Named turns come first, each shown by rows before and after it. Which turns, in which order, take the first row of each pair that follows to the second? Write the first one first, as in the answered first pair.
K_996:
[-0.37 -0.12 -0.25 -0.33  0.79  0.41 -1.13  0.80  0.21 -0.56 -0.10  0.30
 -1.38  0.28 -0.06 -0.84 -0.29 -0.47 -1.27 -0.20 -0.78  0.12  0.45 -0.12
 -1.44  1.10 -0.05 -0.78  0.39  0.89 -1.61 -1.65 -0.33 -0.42 -0.43 -0.82
 -0.05 -0.51 -0.17 -0.35  0.76] => [ 0.27 -0.87 -0.07 -0.17  0.52  0.23 -0.81  0.70  1.06 -0.10  0.21  0.24
 -0.70  1.30  0.27  0.30 -0.47 -0.44 -0.79 -0.83 -1.63 -0.40 -0.11 -0.05
 -0.99  1.65 -0.79 -0.99  0.19  0.42 -0.71 -1.21 -0.79 -0.71 -0.76 -0.99
  0.01  0.12 -0.78  0.30  0.20]
[-0.75  1.12 -0.32  0.40  0.62 -1.57  0.42  1.32 -0.29 -1.21 -0.73 -0.36
 -1.27 -1.32 -0.80 -1.75 -0.17  0.41  0.08  1.61  2.03 -0.20  0.16  0.95
 -0.02 -1.01  1.27 -0.53  0.53  0.95 -1.13  0.90  0.93  1.04  1.69  0.65
 -0.18 -2.43  1.38 -0.33 -0.19] => [-0.59 -1.36 -0.41  0.79  0.26 -2.12  0.82  1.47  1.57 -0.21  0.34  0.27
  0.14  1.27 -0.50  0.67 -1.08 -0.54  0.15  0.18  1.23 -1.11 -1.30  0.99
  1.29  0.77 -1.08 -0.67 -0.08  0.16  0.11  2.06  0.52 -0.18  2.13 -0.45
 -0.15 -0.80 -0.55  1.07 -1.97]
[-1.44  1.26  0.21 -0.20  1.39 -0.45 -0.52 -0.08 -0.19 -0.40 -0.67 -0.24
 -0.71 -1.49 -0.26 -1.36 -0.49 -0.59 -0.90  0.51  1.28  0.76  0.76  0.73
 -0.19 -0.40  1.03  0.77  0.42 -0.48 -0.80 -1.23  0.32  1.06  1.22  1.22
 -0.35 -0.06 -0.51 -0.56 -0.05] => [-0.74 -0.62  0.25  0.22  0.91 -0.61 -0.15  0.03  1.28  0.58  0.02  0.34
  0.59  0.76  0.37  0.63 -1.13 -1.01 -0.49 -0.79  0.11  0.15 -0.53  0.98
  0.96  1.07 -0.92  0.48  0.12 -1.00  0.72 -0.33 -0.18  0.03  1.44  0.46
 -0.30  1.21 -1.95  0.81 -1.38]
K_487:
[-0.84  0.33 -0.60 -0.59 -1.55  0.00 -1.57  1.42 -0.88 -0.82 -0.70  0.59
 -1.43 -2.31  0.81  0.17  2.14 -0.72  0.97  0.63 -1.05  2.94  0.17 -1.20
 -0.54 -1.02  3.13 -0.41 -2.19  0.83 -0.28 -1.12  4.28 -0.72 -1.92  1.56
 -0.32  0.69 -0.81  0.13  1.52] => [-0.27  0.63 -0.59 -0.10 -1.94 -0.33 -0.95  1.69 -0.96 -0.40 -0.45  0.48
 -1.57 -2.07  0.66  0.22  2.16 -0.15  1.76  1.04 -1.15  2.70 -0.19 -1.14
 -0.08 -1.31  3.37 -0.49 -1.91  0.88  0.31 -0.66  4.38 -0.15 -1.92  1.79
 -0.48  0.21 -0.27  0.32  1.24]
[ 1.47  1.71  0.11 -0.88  0.01 -0.39  0.50  0.01 -1.23 -0.43 -0.27  1.17
  0.55 -0.42  0.65  0.47 -0.51 -0.06 -0.69 -0.17 -0.99  0.42  1.18 -0.89
  0.36  0.61  0.67 -0.63 -0.02 -0.77  0.57 -1.06  0.31  0.15 -0.86 -0.61
  0.22  0.10 -0.59 -0.49  0.53] => [ 0.91  1.66 -0.35 -0.95  0.37 -0.45  0.17  0.16 -1.18 -0.63 -0.29  1.30
  0.02 -0.71  0.17  0.01 -0.39 -0.38 -1.05  0.02 -0.39  0.48  1.31 -0.88
  0.42  0.59  0.70 -0.49 -0.01 -0.63 -0.03 -1.25  0.60  0.14 -0.48 -0.62
  0.24 -0.12 -0.82 -0.78  0.57]
[ 0.25 -0.99 -0.66  0.77 -0.42 -0.48 -0.71 -0.66  1.16 -0.24  0.35  1.12
 -0.36  0.64  0.06  0.46  0.33 -0.67  0.05 -0.39  0.23  0.38 -0.59 -0.12
  0.78  0.34 -0.60 -0.67 -0.46 -0.67  0.60 -0.01  0.06  0.79  0.59  0.38
  0.39  0.98 -1.03  1.02 -0.74] => [-0.12 -0.98 -0.88  0.75 -0.23 -0.58 -0.77 -0.65  1.21 -0.44  0.36  1.03
 -0.46  0.46 -0.09  0.29  0.36 -0.82  0.08 -0.19  0.50  0.29 -0.51 -0.19
  0.78  0.51 -0.75 -0.83 -0.48 -0.53  0.15  0.19  0.38  0.84  0.76  0.41
  0.46  0.95 -0.97  0.97 -0.56]
[-1.05  0.29 -0.66 -0.53  0.74 -0.71 -0.73  0.98  0.56 -0.39  0.41 -0.07
 -1.65  0.12 -0.98 -0.48  0.05 -0.82 -0.70 -0.13  1.94  0.10 -0.31 -0.02
  0.12  0.09  0.41 -0.28  0.43 -0.03 -0.69 -0.01  1.05  0.16  1.32 -0.68
  0.38  0.14 -0.99  0.47  0.06] => [ 0.28  0.71 -0.58  0.50 -0.43 -1.37  0.49  1.36  0.57  0.38  0.72 -0.53
 -1.13  0.53 -0.47  0.02  0.00  0.33  1.15  0.50  1.23 -0.73 -0.58  0.03
  0.69 -0.13  0.78 -0.59  0.69  0.24  0.37  0.66  0.79  0.63  1.08 -0.16
  0.20 -0.58  0.00  1.08 -0.71]
K_454:
[ 1.89  1.25  0.18  1.07 -2.25 -0.98  2.56 -0.72 -0.71  2.49  1.93 -1.24
  0.62 -0.04  0.96  0.66  0.26  2.29  3.40  0.75 -0.13 -1.16  0.23  0.41
  0.95 -1.00  0.03 -0.87  1.05  0.67  1.62  0.18  0.81  1.15 -1.35  2.38
 -1.35 -0.91  1.36  0.77 -1.43] => [ 2.05  0.91  0.65 -0.05 -1.88  0.64  1.72 -1.81 -0.94  2.16  1.25 -1.18
  1.72  0.12  2.25  1.14  0.73  1.65  2.55 -0.92 -1.83 -0.66  0.80 -0.14
  0.05 -0.37 -0.36 -0.45  0.50  0.13  1.95 -0.49 -0.50  0.31 -3.34  2.19
 -0.89  0.50  0.72  0.54 -0.33]
[-1.32 -1.39 -1.02 -0.91  1.23  0.00  1.17 -0.14  1.89 -0.41  0.33  0.96
 -0.15 -0.20 -0.60 -0.58  0.08 -1.30 -0.58  0.07  0.03  0.41  0.72  0.25
  0.59  1.21  0.13  2.00 -0.70 -1.30 -0.37 -0.77 -0.01 -0.15  0.91  0.21
  0.85  0.71 -0.93 -0.04 -0.81] => [-1.19 -0.92 -1.17 -0.31  0.70 -0.55  1.83  0.33  1.90 -0.22  0.45  0.99
 -0.36 -0.19 -0.98 -0.80 -0.31 -0.83 -0.10  0.54  0.53 -0.08  0.45  0.80
  1.01  0.94  0.41  1.87 -0.38 -1.06 -0.41 -0.70  0.35  0.37  1.59  0.14
  0.73  0.13 -0.54  0.09 -1.35]
[-0.87 -2.60 -1.59  0.26 -0.23 -1.71  0.63  1.25  2.14  1.61  1.33 -1.24
  0.96  1.93 -1.19  1.64 -0.76 -0.50  0.75  0.54  1.00 -1.21 -0.53 -0.32
  2.59  0.22 -0.33  0.67  0.38 -1.17  0.10  2.68  0.71 -0.91  1.17 -1.03
  0.22 -1.43 -1.28  0.52 -2.49] => [ 0.11 -2.13 -1.44  0.63 -0.78 -1.52  1.40  1.18  2.04  1.92  1.24 -1.36
  1.63  2.12 -0.65  1.86 -0.37  0.35  1.73  0.70  0.03 -1.65 -0.67 -0.48
  2.61  0.03  0.02  0.79  0.36 -0.98  0.81  2.66  0.22 -0.68  0.43 -0.59
  0.09 -1.56 -0.74  0.76 -2.33]
Now pairs of rows:
Each pair is 2 to 3 turns apart.
[ 1.77  1.19  1.12  0.73 -1.42 -0.09  0.95  2.11  0.20  1.17  0.43 -0.70
 -0.04 -1.20  0.78 -1.00  0.14  1.68  2.44  2.08 -0.96 -0.60  0.26  0.31
  0.57 -2.13  1.42 -1.43 -1.10  1.00 -0.31 -0.76 -0.16  1.76 -0.84  1.31
 -0.53 -1.44  1.90 -0.20 -0.76] => [ 0.88 -1.74  0.42  0.80 -0.96 -0.83  0.53  2.68  2.86  1.65  1.37  0.25
  0.36  1.35  0.19  1.18 -1.15 -0.14  1.18  0.74 -0.30 -1.19 -1.23  0.22
  2.03 -0.07 -1.06 -1.55 -1.74  0.46 -0.03  0.53  0.18  0.70  1.33 -0.23
 -0.19  0.07 -0.80  0.91 -2.52] -> K_996 then K_996
[-1.13  1.16  0.60 -1.96  1.31  0.57 -0.96 -0.42  0.26 -0.18 -0.47  0.11
 -0.96 -1.91 -0.10 -2.02  0.03 -0.95 -2.37 -0.54  0.69  2.77  0.61 -0.42
 -1.27  0.13  0.85 -0.93 -0.50  0.58 -0.96 -2.24 -0.11 -0.76  0.76  0.80
  0.52  0.34  0.16 -1.96  0.73] => [-0.93 -1.06  0.37 -1.08  0.78 -0.86 -0.42  0.36  2.61  0.88  1.07  0.64
 -0.22  0.48 -0.51  0.37 -1.00 -1.60 -2.13 -1.17  0.80  1.55 -1.12  0.19
  0.70  1.57 -1.36 -1.15 -0.58  0.15  0.02 -0.90  0.17 -1.45  2.41 -0.11
  0.33  1.16 -1.59 -0.16 -1.48] -> K_996 then K_454
[-0.97 -0.34  0.27 -0.59  0.23  0.65 -0.53 -0.48 -0.07  0.08  1.03  1.24
  1.09 -0.51  2.28  0.71  0.42 -0.90 -1.04 -0.87 -2.14  0.18 -0.08  1.10
 -0.99  0.20 -1.98  1.29 -0.88  0.29 -1.28 -0.89 -0.48 -0.90 -0.42  1.22
  0.54  1.60 -2.32  0.66  0.53] => [-1.98 -0.40 -0.22  0.09  0.46 -0.65 -0.43  0.52  0.65 -0.14  1.86  1.59
 -0.20 -0.64  0.72  0.12 -0.32 -1.29 -1.26  0.21  0.19  0.05 -0.75  1.54
 -0.22  0.12 -1.98  1.19 -0.76  0.72 -2.51 -0.46  0.85 -0.19  1.92  0.95
  0.35  0.57 -2.49  0.53 -0.35] -> K_454 then K_454
[-1.08 -1.04 -0.39 -0.06  0.97 -0.51 -1.12  0.12 -0.80  0.31 -0.14  0.55
  0.79  0.68 -0.14  1.07 -0.25 -1.72 -1.84 -1.78 -0.57 -0.33  0.44 -1.09
  0.79 -1.29 -0.22  0.04 -0.26 -0.78 -0.03  0.58 -1.58 -0.99 -1.08 -0.65
  0.32  2.03 -0.72  0.18  0.04] => [-1.45 -1.04 -1.10  0.47  0.94 -1.53 -0.62  1.14 -0.27  0.55  0.26  0.74
 -0.38  0.47 -1.39  0.61 -0.77 -1.59 -1.45 -0.43  1.21 -0.69 -0.14 -0.80
  1.47 -1.39  0.13 -0.18  0.05 -0.43 -0.76  1.05 -0.29 -0.39  0.78 -0.45
 -0.08  0.95 -0.71  0.40 -0.85] -> K_454 then K_454
[-1.52 -0.29 -0.07 -0.75  2.10  0.95 -0.17 -0.36  0.54 -0.08 -0.85  1.27
 -0.06  0.40  0.62 -0.44  0.09 -1.34 -0.33 -0.86  0.87  0.04 -0.51 -0.43
  0.53  0.41 -1.62  3.04 -0.85 -0.34 -0.37 -0.89 -0.96 -0.37  0.50 -0.71
 -0.48  0.33 -1.21  0.28  1.38] => [-0.38  0.36 -0.14  0.83  0.73 -0.45  1.64  0.70  0.98  0.98  0.28  0.97
 -0.20  1.05  0.17  0.07 -0.35  0.31  2.01  0.90  1.38 -1.02 -1.47  0.10
  1.81 -0.15 -0.80  2.31 -0.24  0.18  0.85 -0.05 -0.46  0.64  1.61 -0.03
 -0.93 -1.18 -0.05  1.45  0.11] -> K_454 then K_454 then K_487
[-0.41 -0.15  0.18 -1.66  1.23  1.27 -0.96 -0.25 -0.77 -0.22 -1.67  0.36
 -0.47 -1.63  0.01 -1.62  0.19 -0.94 -2.23 -0.44  0.89  1.35  1.43 -0.42
 -0.82  0.06 -0.15  0.79 -0.13 -0.25 -0.95 -1.48  0.27  0.21 -0.79 -0.16
  0.93  1.01  0.14 -1.67  1.85] => [ 2.21  1.04  0.69  0.13 -1.31 -0.04  1.36 -0.01 -1.23  1.37 -0.82 -0.30
  0.24 -0.91  1.00 -0.67  0.39  2.08  1.61  0.87 -0.50 -0.14  0.53 -0.01
  0.21 -0.82  0.86  0.09  0.59  0.58  1.52 -0.55 -0.08  1.27 -1.55  1.04
  0.26 -0.65  2.15 -0.45  0.68] -> K_487 then K_454 then K_487
[-0.54  0.30  0.36 -0.77  0.91  1.19 -1.06 -0.73 -1.32 -0.82 -1.19 -0.39
  0.48 -0.89  0.72 -0.85  1.01 -0.52 -0.69 -0.88 -0.16  1.03  1.14 -0.26
 -0.82 -0.34  0.64  0.60 -0.14  0.18 -0.19 -0.80 -1.05 -0.10 -1.46 -0.16
  0.65  0.21  0.22 -0.49  2.11] => [-1.66  0.02 -0.18 -0.47  1.41  0.30 -1.12  0.10 -0.63 -1.04 -0.68  0.07
 -0.66 -1.01 -0.61 -1.33  0.51 -0.93 -1.34 -0.03  2.03  0.96  0.66 -0.14
 -0.21 -0.09  0.34  0.41  0.00  0.34 -1.12 -0.36  0.05  0.44  0.67 -0.43
  0.45 -0.38 -0.16 -0.66  1.29] -> K_454 then K_454
[ 1.61 -0.16 -1.13  0.01 -2.54 -1.27  2.73  0.92  0.26  0.76  0.23  0.07
  0.54  0.31  0.92 -0.24 -1.28  0.98  2.36  2.40 -0.36 -0.63  0.32  1.14
  0.70 -2.24  0.08 -0.18  1.90  1.43  2.27 -0.15 -2.06  1.21 -1.99  0.79
 -0.32  1.03 -0.61  0.58  0.88] => [-0.20 -1.26 -1.12 -2.48 -0.39  0.73  0.27 -0.19  0.05 -0.59 -0.77  0.53
  0.62 -0.14  1.21 -0.68 -1.01 -1.31 -1.18  0.29 -0.78  0.91  1.53  0.44
 -0.62 -1.29 -0.72  0.76  1.04  0.60  1.02 -1.28 -2.63 -0.29 -3.14 -0.15
  0.32  3.25 -2.57 -0.74  2.70] -> K_454 then K_487
[ 2.36 -0.87 -1.07  0.85 -0.73 -1.47  1.58 -0.02  1.16  2.16  0.64  0.31
  2.17  2.01  2.54  0.63 -0.05  0.71  1.65 -2.36 -1.78 -2.64 -0.79 -0.62
  1.50  1.15 -0.89 -1.01 -0.12 -0.26  2.52  0.39 -1.83 -0.95  0.64 -0.14
  0.24  0.06  0.58  1.39 -1.67] => [ 2.36  1.74 -0.62 -0.32 -0.31 -0.04  0.82 -0.93 -1.80  0.95 -1.29 -0.46
  1.32 -0.96  2.97 -1.99  1.33  1.68  1.30 -1.40 -2.03 -1.05  1.41 -1.11
 -0.51 -0.67  1.86 -0.42  0.21  0.03  1.41 -1.36 -2.05 -0.21 -1.47  1.01
  0.31 -1.19  2.57 -0.64  1.14] -> K_996 then K_487
[-0.68 -0.12 -1.26  0.28  1.25  0.28 -2.20 -0.75 -0.18 -0.01  0.37 -0.70
 -0.06 -1.55  0.30 -0.47  1.89  0.29 -1.81 -0.48 -0.01  0.96  0.39 -1.55
 -0.37 -0.09  0.29  0.98 -1.89  0.01 -1.38 -0.72 -0.37  0.02 -0.43 -1.57
  1.92  0.22 -1.39 -0.45 -0.02] => [ 0.59  0.26 -1.03  0.66  0.49  0.64 -1.68 -1.10 -0.67  0.41  0.15 -0.99
  0.97 -1.33  1.40  0.10  2.01  0.97 -0.93 -0.68 -1.51  0.57  0.45 -1.67
 -0.68 -0.34  0.53  0.90 -1.68 -0.03 -0.02 -0.57 -1.16 -0.06 -1.67 -1.11
  1.84  0.20 -0.80 -0.22  0.17] -> K_996 then K_996
[ 1.57  0.06  1.45 -0.64  0.29  1.19 -0.51 -1.93 -1.08 -0.61 -0.84 -0.15
  0.08 -0.37  1.24  1.16  0.89 -0.86  0.73 -0.77 -2.64  0.88 -0.52  0.60
 -0.41 -1.15  0.13 -0.33 -1.05  0.78  0.80 -0.13 -0.69 -0.44 -3.02  0.27
 -0.09 -1.07  1.95 -0.99  2.32] => [-0.86 -0.37  0.81 -1.46  1.86  1.01 -1.73 -1.47 -0.71 -1.69 -0.78  0.19
 -1.42 -1.21 -0.47  0.09  0.60 -2.68 -1.49 -0.38 -0.03  1.72 -0.02  1.03
 -0.45 -1.03 -0.09 -0.26 -1.35  0.78 -1.53 -0.50  0.61 -0.42 -0.82 -0.43
  0.13 -0.98  0.93 -1.90  2.55] -> K_487 then K_454
